Where one turn sends some rows of the set: a few examples, then the rows asked
z766: [-10 -29 -11  29   3 -11  17 -24   0   7   1   4   6  -7  -9  -2   3 -16
  11  25  -1  -2  20  15  13  -7  11 -14  -7 -26   2  -7   4  10]
z377: [ 11   2  -2   5  -1 -18  22 -22   3  -8   9   7  10 -14  -5 -21 -14 -38
 -16   4   1  -5 -11   3  24  -5  15 -29 -15 -32   7  -7   9  14]
z614: [ 20  -3  -5   8  10  -1  24  -6  -2  -8   6  -3  23 -22  -7 -15  -3 -30
  -3  12  -5  -7  -8  12  10   3  33 -35 -14 -26   2  -8   1   5]
z123: [  5  -1  12   9   3  -1   5 -20  -9   8  -7   0   5 -12 -14 -26  -3 -29
  11  16  -9  -4  -9 -14  10 -14  -6  -9  -6 -39  -4 -13   2  -6]
z885: [  2 -16 -14   8   4  -5  10 -10  -4   9  -7  -7  35 -26 -27  -2   8 -19
   7  39  -4 -17   2  -6   8   2   6 -18   4 -19  21  -1  -4  -3]
z574: [  0   4   5   1  -7  -9  28 -29   4 -15   4   0  12  -4 -29 -31   1 -22
  12  11   4  -6  -7  -9   9   7  12 -29  -7 -27  26  -4  -8  -2]
z110: [ -7 -11  -7  18   0  -5  23 -23   5   5   8   3  10  -1 -17 -26  13  -7
   6  18  -7 -20  16  20  17  18  28 -20  -8 -33   2  -5  -1   9]
z561: [ -7  -7  -2   8  -2  -7  -7  -1  17   0  10  -8   5 -14 -14 -31 -12 -12
 -13  21 -19 -18  10  -5  22  -7   9 -11 -15 -29  -1   7  10  -4]
z646: [-11 -28  -2  16   6 -11  15 -19  16  -9 -11  -1  20 -35 -23 -10  -2 -19
   2  36 -12 -18  -6 -11  24   6  14 -25  -7 -28  29   1   6  10]
z706: [-10 -15 -20  10   1   3  21 -13 -13  -2   6  -9  28 -45  -6 -31   1 -25
   7  28 -14  -3   4   7  16  -9  18  -5   5 -35  20   9  14   3]
z510: [ -3  -6  -8 -13   7   8  13 -29  -6   8   7   4  16 -12 -12 -48   3 -33
   7  32  -3 -14  -1  -6  24   2  11  -1  -1 -39  19  -3 -10  11]
z862: [-13 -24 -17  11 -10   6   6 -14   5   4  -5   7  20  -8   2 -26   0 -27
  -4  31  11   0   2 -13   4 -14   2   4  -2 -18  10   1  10  -3]
z223: [  1 -25 -16  17   4  20  19 -19   9 -21   7  11  23 -15 -17 -33   5 -13
  15  17   2 -18   9   4  12  10   1 -16 -10 -24  22   1  -8  -9]
z628: [  6 -15  -6  12 -17   1  13  -6  11 -18  -5  11  30 -27 -13 -18  11 -42
   2   8   3   5   1  -5  -3   1  15 -21   1 -20  14  -2  11   3]
z232: [  4  -4 -38  -1   5 -10   9 -31  -1  -2  15   0   6 -16  -7 -20 -15  -7
  -6  22 -11  -8   6   5  14 -10  11  -9   5 -20  13   7   6  -6]
z893: [ -7 -17   3   0   2  -3   4 -28  12   0  -2   4   7 -13 -23 -31  -1 -20
  -7  32 -28 -14  -5  -4  15   0 -13 -12   0 -31   0   6  13 -10]
z148: [-12 -18 -29  10  19  -4  -4 -37   1  -6   6   3  10 -18  -3  -9   0 -21
  -1  28 -11 -16  -2   1  12  13   9 -18 -25 -23  11  -8   1  -5]
z594: [  7 -12   6  -3  -4  -9   1 -11  -2 -12   1  -3  14 -27  -7 -32   6 -55
   0  27  -4  -5  -8  -6  17   4   9  -6   0 -26  -3   0   7  17]
z431: [ 17  -4   2   0  -3   1  12  -7  -1 -23  17  13  16 -26 -21 -34   9 -37
   9   2 -11  -3   5   6  17   1   1 -15 -11 -35  12  -2  -7   4]
z702: [ -7  11  -3   5  10   3  15 -10  17  14  14   3  17 -14 -13  -9   5 -18
  13  15 -13  -3   9  -6  11  -9  13 -22   5 -39  27   6  -7  15]
z909: [ -8   3 -16  -4  -6  -5   9 -15  17  -2  20   6  14   7 -18 -17   4 -26
   7  14  -8 -16  15 -17  17   0   1 -30  -4 -27  17   0 -13   0]
z690: [-19  -7 -23  13  -4  -4   5 -12   0  -9  22  -8  16 -23   5 -19   2 -34
   9  12  10  -5  17  -4  22   6  14 -11 -14 -33  26   3   3   3]
z841: [ 14 -11   7  11  11  -3  16 -19   7 -12  -2   7   5 -27   0  -4  -5 -27
  -5  12   0   3 -14  10  15  -1  12 -22  -3 -28  -4  -7  17   2]
z722: [-10  -1 -37  10  13   2  23 -25   4  11   7  16  22 -15  -5 -20   7 -13
  -1  22 -15 -16 -15  -4  16  11  11 -23   5 -30   5   2   3  13]
z542: [  1 -20  -4  16  -1  -2  15   0  -2  -4  -6  -7  24 -15 -25 -24  -5 -21
  14  26   9  -5  -2  -9  13   1   9 -31  -5  -5  -7  -1   6  -1]
z342: [-22 -14  -9  11  -2   9  13 -21  10 -15  10  11   9 -27   7 -39  10 -25
   7  15 -18 -11   0  -6  24  11  11 -14  -4 -44   6   3  20  -2]
z528: [ -5 -18  -9  11 -10 -21  24 -32  -7  11  -3   6   3  -7 -14 -25   1 -15
  -5  27 -13 -15  10   6  24 -10  24  -6  -2 -42   7 -12   5  10]

z223 goes to z510
z431 goes to z594
z909 goes to z893
Now find these:
z841 goes to z614
z690 goes to z342
z722 goes to z232
z110 goes to z528
z542 goes to z574
z561 goes to z646

Where one turn sends some rows of the set: a few examples, then the rows asked
z985: [-10  25   8 -15  19   8 -23   0  -7  32  16  -5 -10   2  -7  -6 -23   2
   9  13 -27  -8 -10   3  25  15  -3   3   0]
z383: [-26  12  18   8   3   2 -24   3  -2  38  15 -15   3  17  -6  -9   0   8
  -2   9 -10   6   6  -2  44  10  -3 -10 -12]
z287: [ -5  -4  15  -7  -7   4 -21   3  -5  21  10 -19 -26 -16   1  -1 -23   4
  -3   1 -21  18 -12   5  24  -2   2  -3   0]
z591: [  4   9  30   5  -2   8 -27  -5  27  37   4  -6  -4 -13  10 -15 -15   6
   3   9  -3  -7  -3   8  29 -14  -9  -5 -11]
z388: [-23  23  18   6  10  24 -27   6  13  35  11 -28 -10  -4  14 -18  -5   3
   8  14 -11  16   8  14   1   5   5 -11  19]
z720: [-31  15  23  -9   8   1 -22  15  18  23   1 -10 -21   3  11 -16 -31   1
   8 -14 -17   0   2  20  10   4  10 -13   8]
z652: [-27  13  -3  -2  -5   3 -15   5  12  34  13   0  -4  12  18  -7  -5  14
  -3  21 -24  -1   7   9  34  -3   7 -15 -10]
z650: [ -8  15  20 -10  -5   7 -37  19  24  35   2 -16 -12  14  -3 -22 -12  -1
   1   0  -8   6  23   9   2   4   2  -7  -2]
z169: [-15  17  20   5  20  22 -19  21   6  27  15   3  -6  11   5   9 -16  14
  -6   4 -15   7  -1  27   6 -12  -9  -3   4]
z455: [-19  20  30  23  25  11 -20   3   4  34  10  -3  -6   3   1  -7   5   2
   2   3 -14  24  -8   4  27  13   1 -14 -12]
z775: [-13  17  24  11   8  12 -16 -14  -1  24   8 -17 -15  -1   9  -7 -24  -6
  23  -4 -14   3  11   3  17   9  -6  -6   2]
z44: [-19  12  16 -14  -8   1 -18  12  -3  19   6 -18 -23  -7   4 -14  -6  -2
   9  -1 -18   5 -13  13  12  11  16 -23   6]
z823: [ -4   5  28  -6  -6  -6 -33  12  -3  41   4  -7 -10  -9 -19  -2 -12  -2
   0   5 -23  20  -1   1  22   4   2   0  10]
z161: [-23  11   4  -1  -1   5 -19  -5   5  35  19   1  -8  18  -1 -12  -2  20
   1  21 -26   1  10  21  37  -5   5  -9   1]
z34: [-24  17  22  17  24  18 -12  20  13  33  10   4 -14   6   6   9 -16   8
  -5   7  -8  17  -7  22  16   0  -2  -4   7]
z335: [  2  20  20   6   6  15 -18  13  31  37  -6 -20   0  -4 -11 -13 -11  20
 -10   4 -16  11  -6   7  12   8  20   0  -9]
z404: [-14   1  20  -4   6  25 -27  14  -4  23 -10 -15 -15  11  10  -6 -13  14
   2  10  -3  -1  -1  12  12 -15 -13   3 -17]
z16: [-27   6  33  10   9   7 -23 -10  -6  36  14 -14  -3  13 -10 -21  -3  16
  -5   3 -10   5  -1   5  35   8 -10  -9  -9]
z778: [-16  19  12 -10   5   1 -26   8  20   9  19 -11 -14  11  -5 -21  -8 -12
   1  -6 -11   0  10  18  14   7  11 -19   2]
z92: [-18   4  23  -1   5  21 -17  23   2  30  -3  -7 -21  10   7   1 -17   6
  -6  17   9   4   0  13  10  -4 -13   4 -10]
z814: [ -7  19   6  -1  -5  16 -36  10   6  42   9   1   5 -21   4 -19 -14  16
   5  21 -21   9 -14   5  22   5  -1  -9   3]
z953: [-14  10  23   0   1  -5 -23   3  26  39  -5 -12  -1  -8  -2  -5 -22  19
  -6   2 -34   6  -5   6  33  -4  16   7   0]
z736: [-19  20  34  20  22  18 -19   3   3  37   6   3  -4  -1   3 -10   5   7
  -5  -4 -22  15  -9  12   8   8  -4 -17  -4]
z180: [-15   8  11  -5  -2  15 -16   8   7  28  -6   1 -21   1  25 -13   0   6
   0  24 -11   6   1   6  11  -5   0 -11 -27]
z868: [  5   8  15  -2   5   5 -14   9  16  24   5  -6  -9 -14 -18   4 -15   6
 -12  12 -27  13  -2   5  18  -5   8  14  -1]
z806: [ -5  15  15   5   6  14 -34   2  33  24  12 -25  -8  11  -1 -24 -20   9
  -9 -11  -3  12   7  12  19   7   9 -13 -12]
z589: [-14   9   7   0  -2  19 -22   1   5  31 -14   1 -18   4  18 -17   9  10
   9  20 -27   3   2  12  16  -8   7 -12 -16]
z90: [-10  15  29 -10  17  -5 -30   8  -7  20  17  -8 -29  -8   3 -15 -22  -1
   7   3 -24  24 -11  14  13   5   7 -12  -3]
z316: [  3  20  22  -6  11   2 -35   4  29  29   8 -20 -11   4   7 -24 -13  18
  -6  14 -26  17   7   7  15  -4  14   1 -22]
z382: [ -9  21  26 -15  24  14 -25   5  28  38  14 -22 -15   7   5 -12  -4   1
  -7  20  -7 -11  -2  17  17  -9   1   3   4]

z180 goes to z92
z775 goes to z985
z953 goes to z316
Now find these:
z778 goes to z44
z736 goes to z16

Where one turn sends some rows of the set: a few examples, then the rows asked
z350: [ -7   9   8  -2 -12   8   6  14 -14  -6  -6  -3   1   3  -6  -6 -18   6
  15 -18]
z403: [ 12  10   6   1   9 -13   3  11 -10   3   4   1   3  -6   9  -2  -2 -12
 -24   7]
z357: [  6  -5  -4 -11  -4  -1   6   4  -9  14   4 -19  -7  -8   6 -10  -3   4
  23   5]
z293: [  0   5  10   0  11  -3  -9   2 -18   3 -11 -11   8  -1  12  -9 -12  -5
 -16  10]
z495: [  5  -7  15  -7  -3   7  -1  -9   3   6 -12 -16   6   2   0  -4   4   0
  26  -2]
z236: [  1  15   8 -14  -8  -7 -17  13 -13  -2   5   3   2   4  -8  -6  -9   2
 -20   5]
z807: [  7   5   9 -11 -14  -8  -8  -6  -4  -6  -7 -14   3  -5   4  -6   3   7
  27   8]
z340: [  2   8  13   2  10 -20  -1  10 -10  11   6   7  -6  -4   8  -7 -14  -5
 -18   4]
z309: [  3  -9   2  18  -9   2   5  -6 -13  -2   2  -3  27  -2   2  -6   7   0
   9  -9]
z670: [ 4  2  8 11 -5  7 12 -9 -1  5 -3 -4 20  2  6 -5  8 -4 23 -7]
z960: [ 10   2   8  18  -3   5  10  -1 -13  -5   8   6  17 -13  10  -5   6 -10
  10 -10]
z200: [  3 -15  -2 -26  -1 -18  -9   1  -9   4  11  11   5   4   0  15  -8  -5
   1   9]
z739: [ -3  12   3  -3  -8  -9 -13  10  -3   4  23  12   1   1  -5   8  -1  -8
 -17   6]
z568: [  2 -20   4 -12   2   1  11   9  -7  11  15  -4  -7 -10  -2   5  -2   0
  15 -15]
z130: [  7 -17   6  -8 -17   7  -4  -2 -19  -9  -6   3  17   8 -11  -6  -9   3
  15  -8]
z84: [  6  12   3 -10  -2 -26  -6   8  -6  14   7  10  -8  -2   3   1 -13  -2
  -3  17]
z263: [ -1  15   5  -1  -2 -22  -2   7 -10   9  23  14   0   6  -5  -3  -6  -4
 -11   4]
z979: [ -8  -8   2 -19  -2 -14 -10   6   3   3  13  11  -3  -2   5   0 -10  -2
 -17   6]
z756: [  5 -10  13  -8  -7   9  10  -3  -9  -5 -11   5  19   7  -3  -7  -6   0
  22 -17]
z43: [ 12   3  -1 -12   2   2  13 -13  -6   6  -9  -7   8   7   7  -8   7  12
  19   6]
z29: [ 19   1   9  -6 -12   7   4   0  -9   6  -6   3  12   1  -9  11   5  -5
  30  -6]
z10: [  2 -25  17  -3   5   9   3  -3  -2  -6   5   5   1 -11   9  -5  -6 -10
   9 -12]
z437: [  3   9  -5 -13  -7 -23  -9   8  -3   8   5   3   4  -8  12  -1  -2   3
 -12  17]
z326: [ 9  5  8 -2  1  9  6 -8  4  7  2  4 -2  5 -9 22 12  1 15 -7]
z54: [  5   8   4  -3   1 -10  -4  14 -14   4   4   7   8  -9  10 -11  -8  -2
 -26   4]
z235: [ 16   9   5   4 -16   1  -4  -2  -6  -1  12   3   5  -9  -4  12  12  -8
  26   4]
z416: [ 12   8  -1 -21  -4 -24  -4  10  -3   1  -2   1  -2   0   7   5  -6  -3
  -8  19]
z917: [  1   7   4  -3 -13   0   7  14  -9   4  11   2  -1  -3 -12  18  -1   2
  21 -18]
z482: [ -9   1   4  -6  -3  -9  -7   1 -12  -3  19  17  15  13  -8  15  -6  -8
  -8  -8]
z430: [  3 -17   7 -11  12   6  13 -13   4   7  -1   1   0   3   4   4   7   4
  10 -10]
z282: [ 14 -18  16   0   4  16   6  -2  -2  10  -2   1   5  -5  -2   5   3 -13
  19 -12]
z608: [ -9  23   9   2  -5  -7 -15   1 -17  -5   1  -5  15  13  -6   1  -6  -1
  -9   0]
z525: [  0   8  -2  14  -4   9  15   9 -14   6   2  -9   3  -6  10 -15 -10  -3
  14  -3]
z81: [  1  -9   8   2 -11  -4  -9  -8  -3   0 -12 -22  11  -4   0   0   7   8
  17   2]
z642: [ 16  -8   2   7 -19   8  -5   0 -10   4  -1   5  10  -4  -9  16   1  -7
  22   5]
z880: [ -1  -2   7 -16   1 -21  -3   8  -8   8  16  18  -6   6  -1  -6 -19  -3
 -10   5]
z760: [  4 -29  14   6  -2  10  -5  -3  -3   3  -8  -3   3 -10   1   8  -4  -8
   9  -4]
z196: [ 10   6  13 -11  -1  19   5  -3  -8  -4 -15   6   1  13 -12   6  -7   5
  12  -9]
z87: [  2  12  13 -15   2 -11  -8   8  -8  -8   4  -7   0  11  -7 -11  -8  -3
 -21   3]
z937: [ -3  17  14 -10   1 -24  -9   8  -9   5   7   1  -4   7  -5 -11 -11   5
 -12   3]
z453: [ -1  -8   1 -18   1 -15   3   8   1  -6  13  16   1   7   4   2 -12 -11
 -17   4]
z481: [ 14   9   2   5   4  17  18  -6 -14   3  -9   9  13   7   5  -5  -1   1
   9  -4]
z411: [  1  18   0  -5  -9 -15  -3   5  -1  -3  22   6   4  12  -7   5   1 -10
 -12   8]
z239: [ 12  -4  -4  -7   7 -14  -6   0 -14  15   1  -3   4  -8  16   7  -4 -10
  -4  22]
z60: [  6  -8  19 -18  -8   6  -6   1 -13 -18  -5   0   4   2  -9 -11 -10   2
  16 -12]

z495 goes to z282
z235 goes to z60
Now find these:
z54 goes to z437
z81 goes to z760
z917 goes to z350
z481 goes to z43
z411 goes to z87
z340 goes to z84
z293 goes to z239

Where one turn sends some rows of the set: a few examples, then the rows asked
z459: [  6  -5  -4 -11  23   5  25   4  -6  -4   5  10 -14  16  10   5   5   0
   6 -10   3  11   0  11   7   0  10  11   1 -11   5  14   0   0   0   5
   8   2  37  -3  -1   3  -2   5  18  -1  12   2   8  -9 -10  14   5]
z903: [  4  -6  -2   2  16   2  30  11  -4  -2  -5  -2  -3  -1  -3  -1  12 -19
  -1 -11  -2   9  -1   3   2  -3   1  17  -9  -2   6   9   6  11   6   2
   8   7  35  -3   8   6 -11   8  15  -8  -4   8   3  -1 -10  17   8]
z797: [  2 -14   0   6  16   5   7   6  18  18   0  -4  24 -28  -5   4   1 -15
   0   6  -6  -3  -8   4  10  -7   9  -7  -2 -23   2  14  -7  10  -3  10
   0 -14   8  -5  -2   4  -4  -1  22  -7  13  -3   2  -1 -11  12  20]
z598: [  2  -9  -2  19  -1  -2  10   7 -17  -6  10  -5   4   0 -12  -3   8  11
 -12   7   0   2  12   9  11   7  -3  -2   1 -18  25   6  -2  -2  -4  12
  13   0   4   9  -4   4   2   9 -11   0  20   1  -9 -10  19   0 -10]
z619: [ -3 -12  -2   6  -1  14   7   3  35  -3  -1  -4   1  -3  -4   2   1 -13
  -4  -2 -20  10  -7   4   3 -14   8 -10  -5  16   1  20  -6   8   2  -2
   4  15 -25   0  -4   8  -6   3   3  -6  11   2   6  -7   4  12  11]
z948: [  3   4  -5  -5  16  -5  23   3 -10 -11   1  12 -10  10  11   0   9  -2
  -7 -10  -3  13  -7   5   4   0  -2  13 -16  -7   4  11  -1  -4   9  -1
  -2   1  28 -11  16  13   5   8  15  -7  -5  -4   9  11  -1  15   4]
z344: [  5  -4  -1  18   6 -26  -6  -4   4  -8   1  14  23  -3  17   2  14  -5
  -3  -5   4  -5  -7   2   5  -6 -12  -9  -3  -9   8  11   1  -2   1  -5
   8 -20   0  -8  20   2   1  -4   2 -12   2  -4   7  12 -13   6   6]
z649: [ -1  -2  -9  14   3   3  22  -3 -16   7   0  -5   7  -7  -6  -1   8  11
 -13 -10  -3   2  11   9  15  -6   9  14  -9 -25  11   2  -1   7  -4   7
  17  -9  -1  -5 -10  -1   8   8 -16  -4   7  10  -7   6  16 -15 -12]
z266: [  6  -8  -6 -13  23 -10  10  -2   5   5   0  16   8  -3  11  20  16   7
   6  -6  -2  13   4  10   8  10  15  -1  10 -10  -3  12   1  10   4   0
   5 -27  -4  -2  -4   7  12  -7   0   9  30  -9  -4  12 -11   6  14]
z273: [ -9   2   4  10   2   5   5 -15  27 -15  -5  12   5   5   8   3  -4   4
   3 -13 -17  14  -8   8   6 -21   6  -8 -11  10  -7  21  -8  -9 -10 -11
  11  -1 -21 -10   0   5   7  -1  -5  -8  -3   8  16   2  -3   2  -2]
z883: [-13 -23  24  -7  -1  -5  13   5  -2   7  -4  15   3  -3   6  -1  -2  -1
  -1   2   3  -1  -9  -6   0 -16 -12 -14   1  -4   1   8  -5   4 -10  14
  20  -2 -19  12   7   6  22   3 -20   5 -11   7   8  -4  -5  11   8]
z506: [ -8  -7  -6  -8   1 -11   7   8  23  17   7  -4 -16  15  -1   3   4   1
 -10  -4   2   4  -9   0   8 -16   6  -3   8  -4   0 -11   4   2   0   9
   7  -6 -26   8  -3   7  28   6 -11   6   4   1  -3  -3  -1   7  16]
z140: [ -5 -15   5  -6   9   7   3  -4  22   3   1  13  -4   6   4  14   4  -3
  17  -2 -16  19   2  11  -2 -13  11 -12  10  15 -17  28  -7  13  -3  -7
  13   1 -13  -7  -2   3  12   7 -14   1  10   4  10 -14   4   9   2]
z298: [-10 -20  13  11  -6   7  14  -2  12   7  -3   2  -4  -9  -8  -7 -22   9
  -4 -12  -9  -8 -16   0   8 -20   9 -13  -5  -2 -11  -7   2  -4  -7   1
  -4 -10  -2  14 -10   5  22  -5  -7   5   7   3   0  -6 -15   4   9]
z330: [  4  -9  -3  19   2   0  10   0 -25  13   3   0   6  -6 -12   0   2  15
  -2   5  -3   5   9   5  12  -6   7   0   1 -29   1   7  -4   9   0   1
  -1  -2  11  -1   1   4  16   8 -12  -6   5  -5   6  -6  31   4 -10]

z506 goes to z298
z140 goes to z619
z649 goes to z330
Now find these:
z459 goes to z903
z266 goes to z797

